The same turns and mirrors carry the whole set onto itself and the rows of a family onto each other. Which other rows belong to the same family as each row named below? List them in the order they appear above.
These 18 rows form 6 families of 3 rows each.
J_196: [ 4.85 -1.40 -4.23 -0.84 -0.34  0.52 -1.46  0.62 -1.04 -2.87 -3.22  2.10]
J_645: [ 4.64 -0.88 -4.75  1.94 -0.60  0.46 -2.30  1.08 -0.12 -1.82 -2.85  1.33]
J_88: [ 2.87 -0.79 -4.91  1.92 -0.87  1.01 -2.03  1.46 -0.31 -3.79 -2.37  1.42]
J_602: [-1.42 -3.98 -0.06 -0.32 -0.53 -4.05  1.80  2.29 -1.34  0.37  0.84  3.07]
J_37: [-1.08  1.98 -0.09  0.22 -0.05 -0.41 -0.71 -0.52  0.62  3.70  0.32 -0.34]
J_140: [-0.41 -4.17 -0.96 -0.17 -0.95 -4.08  2.21  2.46 -2.38 -0.30 -0.86  3.82]
J_584: [-1.02 -3.47 -0.21  0.00  0.18 -3.78  4.01  0.20 -2.04 -0.53 -1.19  2.77]
J_124: [ 4.39 -2.80 -4.55  1.83 -0.51 -0.14 -1.94  2.07  0.00 -2.69 -2.00  1.90]
J_706: [ 0.08  1.68 -0.88  0.54  0.13  0.52 -2.16 -0.32  1.67  2.74  0.85 -0.76]
J_107: [-0.26  2.78 -0.61 -0.29  0.29 -0.22 -1.09 -2.95  0.42  1.75 -0.27  0.13]
J_422: [-2.30  2.43 -0.84  0.71 -0.19  0.25 -0.79 -0.42  0.81  1.59  0.65 -0.87]
J_339: [-0.26  2.53 -0.39 -0.03 -0.07  0.81 -1.62 -0.92 -0.99  2.06  0.38 -1.66]
J_592: [ 4.43 -1.55 -3.79  0.83 -0.14  1.37 -0.53  0.22 -0.67 -3.09 -3.63  2.73]
J_235: [ 0.32  2.42 -1.19 -0.86  0.59 -1.01 -0.68 -2.25  0.28  2.25 -0.27 -1.67]
J_565: [-0.41 -3.71 -0.20 -1.56  0.32 -3.24  3.97  1.55 -2.16  0.20 -1.29  2.13]
J_661: [-2.23 -3.50 -1.04  0.11 -0.96 -3.09  2.56  2.72 -2.14 -1.81 -0.26  3.15]
J_616: [ 4.35 -1.85 -4.00  1.26 -0.61  0.86 -1.38  1.60 -2.40 -3.25 -2.58  0.82]
J_744: [-1.29 -3.39  0.09 -0.47 -0.57 -3.51  2.60  1.88 -3.89 -0.46 -0.05  1.81]

The rest of the family of J_584: J_107, J_592
The rest of the family of J_339: J_616, J_744
The rest of the family of J_661: J_88, J_422
The rest of the family of J_645: J_37, J_140

The same turns and mirrors carry the whole set onto itself and the rows of a family onto each other. Which other rows belong to the same family as each row named below? List them in the order they appear above.
These 16 rows form 4 families of 4 rows each.
J_174: [ 3.30  4.20  1.43  1.55 -1.22  1.07 -0.31 -1.21  0.81]
J_939: [-0.90  3.92  0.68  1.93 -1.49  1.98 -1.50 -1.57  2.82]
J_788: [ 0.19 -3.43 -2.61  0.99 -1.66  1.84  0.14  1.44 -1.76]
J_558: [-2.63 -2.51 -2.51  2.71 -0.54 -0.09 -0.21 -0.64  0.18]
J_860: [-0.73  3.65 -0.11  0.62  2.19 -0.58  1.49 -0.22 -1.42]
J_103: [-2.00 -1.91 -2.25  0.01 -1.08 -0.91 -1.35  0.50 -2.41]
J_486: [ 3.91 -0.49 -2.30  0.18 -3.99  2.05 -0.54 -0.75  2.48]
J_644: [ 2.32  0.83 -0.82  0.29 -3.08  3.61  1.43 -3.11  3.42]
J_460: [ 0.99  5.41  0.22 -0.52  0.89  1.43  1.10 -1.46  0.18]
J_564: [-0.50 -0.36  0.34 -1.87  1.03 -0.62  1.94 -2.78 -2.71]
J_895: [ 1.58  0.34 -1.43 -3.28 -3.38  2.88 -0.16 -2.99  2.18]
J_923: [ 0.81 -0.56 -4.80 -0.29 -2.74  2.64  0.16 -0.07  3.19]
J_831: [ 0.19  0.91  1.52  0.55  0.94  0.58  1.23  0.83 -3.60]
J_257: [ 1.58  2.91  0.87  1.60 -1.96  2.94  1.37 -2.79  3.29]
J_712: [-1.54 -0.14 -0.63 -0.92  0.12 -1.21 -0.78 -0.27 -3.72]
J_311: [ 0.18 -2.45 -5.40 -0.70 -1.24  1.26  0.72 -0.19  0.26]

The rest of the family of J_486: J_174, J_788, J_831
The rest of the family of J_860: J_460, J_923, J_311
The rest of the family of J_895: J_939, J_558, J_564

The same turns and mirrors carry the whole set onto itself and the rows of a family onto each other. Which other rows belong to the same family as each row named below? List them in the order they appear above.
These 32 rows form 4 families of 8 rows each.
J_291: [ 0.91 -1.30  1.70  1.14  1.09 -2.94  1.91  2.31 -2.35]
J_245: [-3.45  2.89  0.94  3.46 -2.08 -1.06  3.66  1.97  2.31]
J_643: [-3.54  0.65 -0.44  5.16 -3.26  0.46  2.48  0.10  1.44]
J_487: [ 0.13  0.93 -0.30  2.56 -2.33 -3.97  1.67  3.28 -1.69]
J_50: [ 1.65  2.02 -0.59  4.53 -0.04 -0.92  4.14  2.34 -1.67]
J_373: [ 0.97  3.89  2.47  5.76 -0.38 -3.29  2.89 -0.40  1.79]
J_790: [ 0.47  1.49 -2.33  1.68 -2.72  0.24  3.74  1.75  0.08]
J_432: [-1.93  2.04  0.39  4.24 -2.57 -0.58  3.41 -3.56  3.21]
J_574: [-1.98 -0.08  3.95  4.92 -0.47  0.36  0.68  0.82 -1.52]
J_929: [ 1.22  1.42 -2.76  1.22 -0.61 -3.88  2.84 -2.22  2.22]
J_683: [-3.88  0.80  2.34  4.02  2.42 -2.47  2.22 -0.31 -1.76]
J_551: [ 0.20  1.46 -1.09  3.14 -0.69 -4.14  5.50  0.93 -2.33]
J_617: [ 2.03  0.63 -1.15  3.17 -1.76 -0.84  4.92 -1.99  3.46]
J_587: [-0.98  0.35  1.48  3.45  1.23  0.44  1.82 -4.67  2.39]
J_962: [-1.38 -1.02  3.80  1.70 -1.01  0.58  1.16 -2.04  3.28]
J_474: [-3.08 -0.16  3.82  1.59 -0.03 -2.55  1.69  0.83 -2.55]
J_730: [-2.43 -0.93  2.06  1.47 -1.12 -2.57 -0.16 -3.70  2.37]
J_149: [ 2.85  1.91  0.42  2.91 -1.61 -4.89  3.88 -2.36 -0.53]
J_521: [-0.59 -0.37 -0.94 -1.27  0.42  0.21  2.89  1.42  0.45]
J_629: [-1.57 -0.60  4.46  3.71  1.29 -3.77  1.49 -3.11  0.67]
J_550: [-2.15  3.89  2.46  4.88 -0.25 -1.95  3.88  1.10 -1.40]
J_5: [ 0.24  3.28  1.84  4.79 -1.98 -2.29  3.02 -4.27 -0.99]
J_867: [ 2.31 -2.42  1.76  1.34  0.37 -2.40  2.86 -3.16 -1.48]
J_448: [-1.61  3.90  0.03  1.54 -2.81  1.09  1.51 -0.03  1.29]
J_927: [-0.64  0.81  3.71  5.97 -2.27 -3.76  3.65 -2.60  0.54]
J_552: [-1.72 -2.57 -1.24  0.36 -0.71 -0.27  0.58 -0.90 -1.23]
J_656: [ 1.10 -3.15 -0.32  0.46 -1.20 -1.56  1.47 -2.39  2.24]
J_536: [-3.80 -1.12  1.75  2.34  0.11  1.34  1.48  1.06  1.29]
J_54: [-1.19 -2.09 -0.42  1.18  0.78 -1.36  0.90  2.89  1.68]
J_384: [ 0.83 -2.52  1.23  4.56  1.70 -4.65  2.01 -1.37 -0.65]
J_501: [ 3.06  0.30 -0.84  1.89 -3.58 -1.01  1.72 -0.92  2.43]
J_371: [ 2.70  0.53  1.83  0.86  2.07 -3.98  1.54 -1.38 -0.70]

The rest of the family of J_149: J_291, J_790, J_432, J_629, J_550, J_656, J_536
The rest of the family of J_371: J_643, J_50, J_683, J_730, J_5, J_54, J_501
The rest of the family of J_929: J_487, J_373, J_574, J_587, J_448, J_552, J_384

